One turn moves each row of this set onto another row. After a few examples, where does it send each row asked below?
Pone: [ -5 -11   6 -25  25  -1   6 -22 -18  20 -19 -11 -18  26  -4  -1  -9  23]
dat: [ 15  -3   5 -36  23 -23 -28   4 -35  -7 -40 -14  -9  10  -7   3   7  12]
Lusip: [  8   3 -21 -21  37 -17 -11 -16 -30   5   0 -31   4  10  -5 -11 -10  44]
keta: [ 21   6   4 -32  29  -7 -45  -5 -14  -5 -27 -24  -3   8  -5   0  -8   7]
mor: [ -6   1  -1  -6  -1 -15 -23  -7 -15  -1 -14 -17 -25 -15  10 -16   3   7]
dotu: [  2 -15 -13 -18  29  -9 -20  22 -37   4 -11 -37 -19  -3 -21 -17  -5  33]
Gepot: [-13 -21   3 -15  20  -5 -11 -15 -36   4  -7 -14  -7  31  -7   6 -20  15]
galez: [  1 -15   3 -35  16  -9 -20  18   0   6 -16 -22 -12  -6   9  -3  18   6]
zik: [  2 -20  19   5  19   5 -25  11 -24   1 -17 -31  -9   5 -15 -10 -19  19]
ged: [-23 -13  -3 -15  16   0  -9 -10 -29   0  -4 -17  -7  30   6   5 -21  18]
bobu: [ -8   9 -19 -25  35 -22  -1 -14 -23  -1  -1 -33   2   7   0  -9  -8  43]
Koz: [  5   4 -13  -5   5 -16 -16   0 -19 -10  -9 -23 -19 -21   7 -15  12   9]
tuzut: [  3  -8  16  -7  21   5 -18   4  -9  19 -27 -30 -21  -1 -12 -20 -14  32]
fef: [  5  -7  12 -11  17 -13 -26  19 -13  -7 -18 -26  14  -9  14  -3  13  13]
tumar: [-13  -4   1 -21  19   4   9 -17  -9  10 -16 -14 -16  25   7   0  -7  22]
Rotoz: [  2  -1  -5 -14  35 -14  12 -11 -20 -21   1 -32  12   8  -6   1   1  25]
Lok: [ -6  -3   1  -1  -3 -14 -23  -4 -18  -7 -12 -17 -22 -14   8 -13   2   4]
mut: [ 21   7   5 -33  28  -7 -42  -5 -11  -5 -28 -25  -3   6  -5  -1  -8   7]
Likep: [  0   5 -15  -6   5 -17 -22   1 -23 -11  -6 -24 -19 -20   7 -16   8  11]
mugeb: [  4   5 -20 -22  40 -16  -9 -15 -30   5  -2 -32   7  10  -7  -9 -12  41]
sur: [ 17  -2  -7 -12  41  -7   7 -15 -22 -11  -2 -30  13  12 -12  -1   0  24]
mipur: [-10 -25   5 -13  17  -6 -12 -16 -35   4  -5 -14  -9  30  -5   4 -20  18]
lonik: [ -1 -15   6 -24  21  -2   5 -24 -15  19 -18 -10 -20  25  -4  -4  -7  24]
fise: [ -1   0   5 -21  18 -17 -32  16 -12  10 -23 -27   5 -12  19 -11   9  28]
ked: [ -9 -19   0 -32  14 -15 -36  23 -16   2  -8 -24  -6  -2   7  -3   6   7]
pifug: [ 20  -5  -8 -10  36  -8   6 -15 -23 -13   0 -30  12  12 -10  -2   2  26]
tenu: [ 17 -16  -2 -13  30  -1   1  19 -22  -3 -17 -34 -17  -3 -25 -14   8  23]
Resa: [ 14  -2   4 -39  23 -23 -29   4 -34  -5 -40 -14 -10  10  -8   2   6  13]

zik turns into tenu
sur turns into Pone
And these:
mor turns into Likep
Lusip turns into mipur
galez turns into fise
bobu turns into ged

One turn moves each row of this set onto another row. After a few examples, where does it send each row asked below?
pafen: [-29 -39 -17 -11  12  11  -4 -22   7   7 -10  20]
dapav: [-24 -10   1 -30  -2   3   2 -15 -23  10   5  -2]
bitik: [-36 -20   3 -19   9   3 -24  19  -8  -4   1  -3]
dodi: [-13 -34   6  -7   7  24   7  22 -11   9  -2  25]
lir: [ -7  -8  -3 -29 -10  11  -9   6 -11  22  16   5]
daral: [-13 -22 -11 -10  29  32  13   3  -3  -4  14  -3]
nit: [-32 -25  -3 -26  -8  10   9   0  -3  24  23   4]
Mab: [-24 -26 -21 -31  16 -12   3 -12 -10   0  13   3]
Lut: [ -8 -10  -6 -18  17   4   7  24  -6  -7  -9  15]
nis: [-18 -21 -12  -6   2  -6 -15  10 -11  -2 -17  24]
kofe: [-33 -27   0 -14  11   1 -20  20 -13 -10   4  -2]
Rugo: [-10 -20  -2   3  14  28   1  12 -22  -7   6  22]
fave: [-20 -36 -15  -4   9  34 -12  -7   9  23   8   8]
les: [-21 -11 -13 -10   2  -2 -20   3  -8   0 -19  21]
vuka: [-19 -40 -15  -7   6  12   2 -17  -3   9 -19  19]
vam: [-46 -16 -10 -13  12  -1  11  -5 -16   4  14   5]
legak: [-25 -19   0 -12  26  15   6  30  -4  -2  13   2]
zugad: [-13 -33 -10 -13  11  29 -18   6  -5  -7  20 -12]
timut: [-19 -10 -21 -16 -10  13   9 -16  -9   9  21  13]
lur: [ -6   3 -15 -15  11  15 -10  -8 -24   4  13  -1]
nesis: [-30  -5  -3  -6   2   6  -4  -9 -20  29  13  15]
Gir: [-18 -40 -14  -7  15  28 -19  -3  13  20  12  11]
zuz: [-35 -25   3 -19  18  -1 -28  13  -6  -2   0   4]
Dedon: [-21 -26 -12 -16  19 -10  -8   5  -4  35  14  17]
figas: [  0 -31   3 -17   9  30   7   5 -17  -6  -6  12]
Luz: [-23 -35  -1 -10   9  21  18  10 -15 -14   2  19]
poful: [-21 -31  14  -5  21  27   5   6 -25   3  -1  10]
seve: [ -6 -11 -20 -15  19  -1 -19   4 -10  19  23  11]
Derob: [-15 -32 -10 -26  13  21 -23   2   4  -9  15  -7]
Fon: [ -9 -29 -16 -38  -4  11  14  -7  -1  10   2   1]
fogev: [-16 -23  -2 -16  23   9  18   2  -6   8 -22  15]
bevo: [ -7 -20  -7  -1  30  30  10  -1  -3  19  -4  14]
vid: [  3 -21 -27 -29  12   2  -5 -14  -4  11  13   8]
refum: [-18 -29 -12 -21   7  29 -19   5   2  -6  16 -13]
zumo: [-16 -12 -20  -8  -3   5   2  15   1  23  14  26]
zozo: [-31 -33  -6 -26  26  -3  -3  -9  -9  23  17  -3]
Mepet: [-15 -44 -11   0  14  33 -10  -7   2  22   7   6]
Kekun: [-18 -15 -16  -8  10  -1 -23  -3  -5  -2 -14  26]
zedu: [-20 -22   8 -21  15  15  -7   3 -13  38   6  -4]
mirir: [-29 -33 -17  -8   6  13  -1 -21   1  10 -17  18]

kofe turns into nis
pafen turns into Gir
And these:
vid turns into zozo
dapav turns into nesis
figas turns into poful
fave turns into refum
zumo turns into Fon
bevo turns into daral

